In the data rows, the value 128 means zero.
Every row has a hidden score. How much higher is the second row's score than the first row's in each pair? 6 means about the same, 12 much higher and 0 much lower.
[113 107 104 110 133 156 148 134]
[117 125 186 180 125 105 106 117] 7
[121 104 120 105 111 130 168 141]
[118 119 125 187 178 125 103 121] 5
[215 180 114  98  99 101 105 117]
[125 127 140 136 117 106 107 115] 11
[116 129 187 179 113 107 104 110]
[133 138 151 134 113 103 105 116] 5
[114 117 175 199 124 102 104 115]
[114 111 121 148 154 138 117 118] 5
[126 143 169 151 117 101 106 116]
[139 201 167 107  89 101 110 106] 1
[113 106 104 181 193 105 104 116]
[191 152 119 100  96 101 105 116] 2
[116 109  95 106  95 130 158 145]
[126 211 153  98  98  96 105 114] 0
[111 104 103 103 147 217 138 115]
[113 107 117 152 176 156 117 114] 9
[113 112 131 157 155 128 112 115]
[162 142 122 103  96 102 103 123] 5
[114 102 118 202 177 107 108 113]
[116 107 107 129 169 171 133 120] 2
[115 113 146 183 156 116 105 114]
[123 104 103 149 204 145 107 114] 5
[193 157 125 100 101 101 104 117]
[116 124 176 181 130 104 106 111] 9
[113 108 114 131 141 139 122 121]
[149 214 137  99  97  99 106 115] 0
[116 105 104  96 107 120 149 159]
[110 103 107 101 104 147 205 160] 5
[113 113 135 166 158 125 108 115]
[106 113  92 101  94 120 193 166] 6
[113 104 104 119 173 183 135 122]
[121 111 124 111 131 129 139 125] 8
[114 117  95 143 208 138  85 136]
[115 105  99  99 124 182 179 139] 5
[122 101  96  88 132 177 182 142]
[113 106 102 112 155 187 152 126] 5
[115 105 103 100 214 169 117 120]
[185 156 126 101  99 100 102 116] 5
[115 106 118 177 187 126 109 117]
[122 122 126 164 161 136 114 129] 4
[114 106 101 104 120 154 166 147]
[120 140 220 124 100 108 103 115] 5
[121 116 111 205 149 105 117 114]
[132 161 182 134 103  97 107 114] 2
[156 208 108  92 100  97 115 109]
[115 107 108  97 121 186 183 131] 11
[121 138 201 163 111 108 110 112]
[116 105 103 106 161 206 141 119] 4
[116 106 114 130 178 163 128 119]
[115 107 106 133 182 176 133 116] 5
[121 122 105 108 113 186 185 146]
[114 110 113 133 152 149 118 124] 9
[121 136 209 179  97 105 103 122]
[200 196  95 104  82  92 114 114] 1
[112 106 104 118 170 186 136 119]
[115 106 103 121 200 176 114 116] 7
[110 104 105 104 110 131 156 151]
[130 155 181 142 109 102 106 116] 3
[128 158 190 141 105 101 107 117]
[108 100  99  96  92 144 213 166] 9
[113 104 105 100 111 131 156 161]
[142 186 182 129 107 104 120 115] 0
[122 114  91 106 100 130 163 153]
[169 210 132  95  88 101 111 112] 0
[113 106 103  99  98 102 160 234]
[113 106 102  97 100 143 212 170] 4
[121 124 154 172 135 106 111 114]
[237 158 103  91 100  96 113 118] 3
[121 112  96 138 142 153 148 122]
[168 157 131 111 101 101 111 111] 4
[114 109 103 120 148 164 144 127]
[113 106 102  98 104 126 156 172] 8
[167 132 118  88 106  92 127 123]
[121 180 199 106  98 100 104 115] 1
[127 118 117 142 161 172 125 123]
[113 104 133 192 174 115 108 111] 10
[115 103 133 187 166 112 112 112]
[114 106 103  97  97 101 171 232] 6
[112  93  86 112 131 149 173 125]
[113 105 103 103 112 153 176 159] 5
[115 129 221 161  97 100 104 117]
[119 106 104  97 103 141 152 150] 6
[112 102 108 101  95  97 134 244]
[113 104  99 104 110 131 149 146] 4
[150 166 171 113 122 122  94 115]
[112 107 107 115 138 155 141 129] 10
[113 107 104 121 171 183 135 119]
[118 115 123 143 170 144 124 120] 7
[118 121 148 151 140 118 104 118]
[122 104  92 115 115 127 155 125] 7
[115 106 104 102 115 138 154 147]
[112 103 103 133 196 156 113 117] 5
[119 123 201 196 115  93 109 104]
[141 215 148  91 117  98  72 135] 0
[115 107 112 128 141 161 132 122]
[114 104  98 103 113 157 184 153] 6
[116 111 104 100 110 196 191 133]
[113 107 104 109 135 165 157 136] 8
[126 104 121  81  91 141 227 138]
[122 187 180 106  86  95 112 116] 1
[114  96 127 141 144 134 132 105]
[223 180  94 104  83  91 115 115] 0
[113 106 115 153 176 149 116 116]
[154 173 170 116  96  90 110 113] 3
[112 106 102  99  98 101 130 255]
[116 152 213 134  99 101 103 117] 2
[113 106 106 113 140 166 153 131]
[114 106 102  98 103 142 195 176] 7
[114 109 201 169  98 101 105 115]
[118 108 109  90 113 183 196 151] 2
[116 111 136 177 169 123 105 115]
[117 107 104 105 119 178 169 138] 4
[115 100  99  89 101  97 173 220]
[138 142 141 131  98  96 114 118] 2
[115 104 105 110 151 173 156 128]
[147 208 160  98  96  96 109 113] 0
[167 234 104 116  44  78 136 110]
[117 110 104  97  91  98 154 239] 12
[120 114  99 158 172 143 118 118]
[134 215 140  98  98 101 104 115] 0
[114 107 107 127 167 170 131 121]
[133 127 139 132 127 119 106 116] 7
[156 214 126  97  97  99 106 116]
[225 172 113  98  96  99 105 116] 10
[112 107 106 116 168 185 140 116]
[111 106 102  98 103 163 219 141] 7
[121 101 104  97 137 168 152 138]
[121 135 171 161 122 107 107 116] 6
[112 103 103 104 166 211 126 113]
[117 109  96 101  86  95 143 249] 11
[129 177 194 128  86  95 113 112]
[120 117 168 179 135 110 103 114] 11
[110 103 106 122 157 178 137 119]
[131 139 147 131 109 104 105 116] 6
[114 111 133 167 163 126 110 115]
[112 110 133 167 163 127 109 115] 6
[115 117 147 170 149 118 108 117]
[110 105 113 197 182 104 105 121] 8
[114 108 162 206 130 105 110 114]
[126 173 197 123  99 104 105 115] 0
[112 106 102 102 106 122 142 155]
[116 105 104 100 129 149 162 142] 5
[115 107 109 129 162 162 128 118]
[223 162 115  97  97 102 104 116] 4
[180 198 104  93 102  94 111 116]
[112 115 223 146  97 100 105 115] 12
[116 143 217 136  99 102 102 117]
[118 110 143 216 143 101 103 117] 9
[135 155 171 138 106 101 102 115]
[115 105 103 137 202 160 111 115] 8
[113 108 104 101 114 137 153 156]
[115 112 103 125 123 142 173 142] 5
[153 173 168 123  94  93 118 117]
[191 194 130 100  97 101 105 115] 4
[115  91 127 132 148 144 156 105]
[116 113 133 200 186 128 121 114] 5
[121 126 103 134 210 157  93 127]
[149 201 161  99  96 102 104 116] 2
[112 105 102 101 109 132 152 156]
[114 108 119 149 173 143 117 118] 5
[224 160 113 103  94  97 105 116]
[141 184 181 123  98 101 104 118] 4
[115 109 103  99 101 125 186 199]
[152 214 134 101  94  98 107 110] 0
[175 196 142  95  97 104 104 115]
[112 106 103  99  97 116 236 160] 12
[113 105 103 107 125 147 147 139]
[107 111 102  98 100  97 132 246] 8
[113 107 156 219 120 106 102 112]
[112 107 105 113 127 145 150 135] 4
[114  97  96 108 143 166 165 121]
[114 111 114 183 190 111  92 124] 7
[115 107 106 113 137 156 147 136]
[115 108 115 124 150 151 127 124] 6
[113 115 108 143 192 199 141 108]
[120 125 148 153 127 104 110 111] 10
[157 194 158 103  93  98 110 119]
[117 106  96 100  90 120 158 149] 12
[114 119 176 195 124 102 106 114]
[183 191 129 102  96  92 112 106] 0
[114 106 105 116 160 183 143 122]
[116 108 171 203 123 102 109 115] 10
[114 111 106 116 153 156 127 128]
[115 123 216 157  99 100 108 115] 8
[114 107 100  98  96 106 157 213]
[112 107 117 167 191 134 108 115] 5
[115 107 102 104 125 149 158 149]
[116 109 109 129 167 171 131 120] 5
[133 138 145 129 109 104 106 116]
[191 149 119  96  95  95 110 115] 5
[202 188 128 100  97 101 104 115]
[114 112 126 162 160 141 127 115] 11
[113 108 110 126 150 161 133 121]
[114 105 106 103 155 205 142 121] 4
[117 107 105  95 129 231 136 114]
[129 126  94 228 131  96 143 111] 11
[114 109 140 212 145 104 106 117]
[120 110 113 123 140 171 154 123] 3
[112 103 106 103 126 188 181 128]
[114 107 112 127 142 146 128 124] 8
[112 106 116 168 192 135 110 114]
[112 113  94  94 138 195 160 140] 2
